(in the rows, 128 means zero)
Each named turn below is shown by a few rows before and after it. Which turns, in which order, take the first row of each later pair to the second? The first pair is answered.
K637:
[124 122 150 125 105 115 132 121] |-> [127 134 146 126 101 126 123 116]
[129 167  97 138 119 143 122 133] |-> [121 160  90 139 134 120 131 150]
[148 157 134 123 133 139 132 135] |-> [143 151 128 123 141 130 135 144]
[111 155 150 110 132  98 135 135] |-> [118 143 158 108 128  99 140 132]
K249:
[116 200  85 118 144 102 148 151] |-> [142 160 146 126 100 157 141  53]
[131 119 134 124 102 124  95 124] |-> [121 128 120 127 113 121  94 147]
[122  89 167 134 117  97 135 116] |-> [118  68 133 143 136 127 115 150]
K332:
[127 144 114 125 123 154  91 148] |-> [123 134 129 119 124 129  86 162]
[155  93 153 116 124 142 126 120] |-> [154  95 150 116 115 143 126 122]
[133 132 119 132 112 180 142 102] |-> [135 145 124 128 104 181 110 112]

Between the rows of a pair lie two turns.
[117 132  73 126 147 147 112 164] |-> [139 108 119 134 119 185 111  94]  K249 K249
[118 207 106 112 121 134 119 143] |-> [131 157 162 118  88 147 134  69]  K637 K249
[141 121 124 142 130 156 159  88] |-> [132 152 122 131 134 110 170 105]  K249 K249
[ 94 121 194 126 118  71  73 154] |-> [ 99  64 202 136 120 100  82 134]  K249 K332
[130 124 130 133 117 156  79 141] |-> [120 104 149 127 119  97 100 152]  K332 K332
[113 123 160 122 115  59 120 142] |-> [117 106 124 134 138 101 183 102]  K332 K332
[124 106 165 119 112 103 123 121] |-> [135 110 158 123 110 135 138  95]  K332 K637
[105 101 125 119 143 135 127 132] |-> [111  99 142 116 133 133 128 114]  K249 K249
[109 151 148 139  97  94 119 151] |-> [119  98 154 152  95 154 121 116]  K332 K249
[127 177 139 115 120 120 131  98] |-> [120 175 104 119 142 125 124 148]  K249 K249
[155 171 152 113  99 122 129  75] |-> [150 139 116 124 125 162  61 154]  K249 K332
[144 120 134 124 118 141 172  64] |-> [129 163 103 115 142  85 187 119]  K249 K249
[118 114 125 117 134 109 176 103] |-> [119  98  99 131 150 160 151 122]  K637 K249
[124 151  97 126 165  95 121 195] |-> [147 144 176 121 104 109 156  65]  K249 K332
[121  94 176 135 114 125 133  99] |-> [111 118 104 136 151 149 104 172]  K637 K249
[118  82 139 138 131 141 107 139] |-> [109 104 127 134 142  95 149 147]  K249 K332
[151 151 137 124 120 134 137  91] |-> [142 171 110 122 139 108 143 129]  K249 K249
[134 154 142 119 113 122 120 111] |-> [125 158 124 121 131 114 119 144]  K249 K249
[123 107  76 120 143 111 126 150] |-> [134  83 101 126 126 147 116 106]  K249 K249
[143  76 120 156 124 156 137 115] |-> [127  88 120 144 138  91 159 144]  K249 K637
[142 162 151 126  96 150  81 109] |-> [133 136 141 129 108 154  64 152]  K332 K249
[119 132 120 122 141  78 163 141] |-> [122  95  92 135 158 139 132 162]  K249 K249
[117 170 122 120 147 108 163 153] |-> [121 132 101 131 156 174 135 158]  K249 K249
[140 165 102 131 146 157 106 141] |-> [146 171 154 120 114 116 109 114]  K332 K249
[125 172  96 129 130  94 162 113] |-> [144 147 123 138 106 167 112  81]  K249 K332
[137 159 162 123  96 136  91 117] |-> [129 130 177 121 102  89 127 119]  K332 K332
[142 130 124 128 107 143 136  95] |-> [143 138 133 124  99 141 107 107]  K332 K332
[124 133 120 109 123 100 133 150] |-> [131 109 105 120 129 145 116 154]  K249 K249
[109  78 159 113 123 104 136 131] |-> [118  80 131 121 136 153 159 107]  K332 K332
[112 122 144 118 121  88 112 142] |-> [123  76 142 127 125 131 127 116]  K332 K249
[138 163 131 112 115 124  96 117] |-> [131 146 146 109 118  86 121 122]  K332 K332
[124 114 161 145 122  70  98 152] |-> [126 100 146 150 135 102  81 169]  K249 K249
[127 139  63 114 143 138 195 139] |-> [136 108 104 114 120 132 211  90]  K637 K249
[142 103 172 133 101 132 101 108] |-> [133 147 118 134 130 136  83 175]  K637 K249
[123  95 183 139 104 139  74 135] |-> [101  98 150 137 135  81 111 181]  K249 K332
[115 178 137 118 113  59 123 137] |-> [114 138  88 136 143 134  85 189]  K249 K249
[121 136 163 108 116  80 112 140] |-> [128 133 175 108 103  98 109 118]  K637 K637
[112 100 127 110 123 141 169  99] |-> [105 116 122 106 129 108 174 117]  K249 K249
[133  95 143 136 118 123 135 102] |-> [126 117 133 125 128  83 144 126]  K249 K249
[137 113 137 110 138  92 155 119] |-> [148 121 112 121 142 142 159 100]  K332 K332
[141  89 147 135 118 163  95 129] |-> [141 124 175 117  98 102 123 103]  K249 K249
[135 159  97 124 135 165 124 109] |-> [132 182 118 115 125 134 108 116]  K332 K249
[138 175 127 112 117 129 104 127] |-> [145 150 146 115 105 141 105 103]  K637 K249
[145 171 141 122 103 170 100  85] |-> [119 163  88 123 150 132 109 185]  K249 K637
[108 151  79 140 134 145 158 137] |-> [119 130  94 144 123 173 149 107]  K249 K249
[129 106 106 138 143  79 235 102] |-> [137  55  77 161 156 176 188 112]  K637 K249
[126 122 133 122 122 115  85 178] |-> [122  89 136 122 133  88 144 160]  K332 K332
[128 181  98 124 131 144  93 141] |-> [125 194 115 112 119 108 110 121]  K249 K637
[148 151 100 139 126 219  92  98] |-> [131 153 157 119 103 128  31 156]  K332 K332
[122  81 210 138  90 128 121  93] |-> [104  75 113 151 156 152 109 197]  K332 K249
[115 115 126 149 142 141 113 138] |-> [112 130 134 141 135 104 148 126]  K249 K332
[142 152 115 142 115 191  95 102] |-> [128 185 122 125 113 123  75 157]  K332 K249
[143 152  89 136 156 135 176 104] |-> [151 162  96 141 144 167 138 100]  K249 K332
[125  98 171 121 103 100 114 130] |-> [113 112 152 125 120  86 117 168]  K249 K249
[126 196  91 115 124 186 122 139] |-> [102 147  88 116 156 106 157 196]  K637 K637
[115 129 163 113 130  87 140 163] |-> [119 122 139 122 146 123 192 128]  K332 K332
[140 177 132 108 102 156 104 124] |-> [139 153 142 111  99 154  82 135]  K332 K249
[134 134 199 116  93  67  91 134] |-> [143  41 156 147 127 166  94 140]  K332 K249
[132 192 125 114 113 114 108 135] |-> [138 164 156 112  96 135  88 119]  K249 K332
[138  99 164 136  90 107 152 122] |-> [133  86 108 149 124 155 150 164]  K332 K249
[139 143 141 151  88 130  96 122] |-> [129 132 130 151 103 108  99 160]  K249 K332
[106 112 140 125 101 126 112 103] |-> [ 97 127 130 123 111  92 120 123]  K249 K249
[132 150 187 121  94  77  90 123] |-> [131 113 171 128 116  72 176  87]  K332 K332
[151 145 150 131  91 146  75 115] |-> [135 144 134 128 113  92  87 174]  K249 K332
[120 126 134 121 130  86 172 136] |-> [133  76 126 140 129 156 142 124]  K637 K249
[133 149 150 124 102 122 103 132] |-> [128 128 152 129 109  96 140 126]  K332 K332
[128 169 133 119 110 116  85 147] |-> [128 140 163 121 102 109  93 128]  K249 K332
[138 161 131 137 117 145  94 113] |-> [136 143 138 140 116 138  80 130]  K332 K249
[126 132 159 104  98  61 112 127] |-> [139  55 130 131 124 163 112 108]  K332 K249
[123 122 103 126 149 137 154 138] |-> [129 149 124 119 132 117 160 117]  K332 K249
[124 118 134 121 149  77 131 149] |-> [149 109 159 123 121 141 110  85]  K249 K637
[145 199 113 127 133 134 151 101] |-> [141 205 128 120 123 112 121 120]  K332 K332
[119 107 106 137 156 130 139 151] |-> [127 125 149 128 130 110 155  98]  K249 K637
[151 149  52 139 143 126 150 162] |-> [159 171 125 121  89  98 161  81]  K332 K249
[127 173 114 120 128 123 119 130] |-> [135 162 143 121 111 129 106 108]  K249 K332
[133 152 155 110 102 116 129 108] |-> [131 126 140 122 118 152  85 148]  K249 K332
[154 199 106 130 127 201 125 108] |-> [141 232 111 116 130 132 115 156]  K249 K332
[142  72 179 130 109 107 165  76] |-> [156  98 143 137 113 178 150  57]  K332 K332
[134  92 115 143 161 174 117 106] |-> [117 143  93 130 179 100 155 138]  K249 K332
[128 142 111 142 130 195 109 110] |-> [123 146 147 129 109 132  66 154]  K332 K332
[120 206 140 131 138  64 131 150] |-> [119 186 122 140 155  66 186 127]  K332 K332
[129 115 136 124 144 110 155 114] |-> [134 133 117 127 141 151 144 107]  K332 K332
[132 136 163 133  99 116 103 129] |-> [130 114 158 135 109 102 146 114]  K332 K332
[125 148  93 145 124 178 108 125] |-> [121 185 126 127 106 107 102 133]  K332 K249
[142 173 122 125 117 176  97 116] |-> [127 195 124 114 120 113  98 155]  K249 K332
[146 122 142 131 125 181 126  67] |-> [126 187  87 121 158 135 125 139]  K637 K249
[123 117  90  90 160 144 140 130] |-> [123 128  93  88 150 149 106 143]  K332 K332
[132  82 150 127 126 135  43 132] |-> [133 105 183 112 104  92  68  99]  K249 K249
[139 142 121 137 125 163  91 125] |-> [143 153 148 131 106 134 108  98]  K249 K249
[121 171 138  94 132 152 122 107] |-> [114 166 113  95 159 149 115 148]  K249 K637
[115 123 178 112 122  15 173 123] |-> [132 114 165 125 119  92 217  46]  K332 K637
[126 103 112 148 147 115 222 100] |-> [123 103  90 151 164 116 213 132]  K249 K249
[144 183  99 137 143 172 131 121] |-> [133 194  97 127 149 119 151 142]  K249 K637
[148 121 155 127 103 115 136  81] |-> [138 102 109 138 134 150  87 160]  K249 K332
[142 160 156 118 102 117  90 117] |-> [134 130 151 123 114 119  77 149]  K249 K332
[121 111 181 127 113  74 146  99] |-> [126  88 117 152 148 179  88 155]  K637 K249
[120  96 113 129 146 159 160 132] |-> [115 155 119 108 144 107 165 148]  K332 K249
[136 158 123 143 123  94 105 194] |-> [133 110 138 148 136  72 158 176]  K637 K332
[135 170 167 115 105  60 155  83] |-> [115 167  79 126 160  81 126 195]  K249 K249
[114 120 127 119 111  95  75 175] |-> [119  93 164 119  95  91  81 138]  K637 K249
[132 105 148 145 123 192 132 105] |-> [131 121 168 141 108 169  84 133]  K332 K332
[112 153  87 119 152 163 113 177] |-> [116 177 174 103  99 101 132 103]  K332 K249
[149 151 143 151 106 155 115  95] |-> [141 181 135 141 111 103 132 113]  K249 K249
[141 150 189 109  82 101 100  90] |-> [140 142 125 130 114 185  52 141]  K637 K249
[101 157 174 122 115  17 147 161] |-> [ 96 104 102 149 164 122  93 241]  K249 K249
[148 169 148 115  98 164 112  73] |-> [124 149  73 121 159 141 101 186]  K249 K637
[125  98 162 134 115 128 157 115] |-> [120 118 110 135 143 153 133 170]  K637 K249
[117 123  93 134 158 121 187 135] |-> [126 101  99 143 154 159 175 122]  K249 K249
[122  78 180 128 109  98 143 107] |-> [114  72 105 141 159 142 139 162]  K332 K249
[134 129 147 121 113 157  63 129] |-> [126 167 143 112 119 105  81 145]  K637 K249
[144 145 148 134  79 166  93 122] |-> [133 120 179 126  78  99 105 140]  K332 K332
[148 127  89 145 145 178 133  96] |-> [152 148 119 134 128 132 157  61]  K249 K249
[115  96 167 144 128 115 138 135] |-> [112 105 160 147 136 106 141 148]  K249 K249
[143 149 132 121 116 134 184  93] |-> [145 145 102 133 129 192 120 140]  K249 K332
[138 162 112 120 118 113 108 143] |-> [144 164 124 122 113 129 106 126]  K249 K637
[125 145 139 121 117 119 145 102] |-> [118 150 112 123 135 116 139 145]  K249 K249
[132 140 130 122 126  92 134 138] |-> [144 104 137 134 123 145 138 109]  K332 K249
[133 119 117 136 140 146 147 120] |-> [134 136 120 135 128 157 110 136]  K332 K332
[119 147 138 147 112 123  74 191] |-> [110 106 150 145 123  80 119 193]  K637 K332
[146 128 106 119 141 174 147 108] |-> [132 137 101 110 157 114 168 139]  K249 K637
[125  74 147 145 127 123  61 165] |-> [122  46 145 151 138  98 122 151]  K332 K332
[132 103 109 139 132 189 132 104] |-> [112 174  95 118 145 109 157 146]  K637 K249
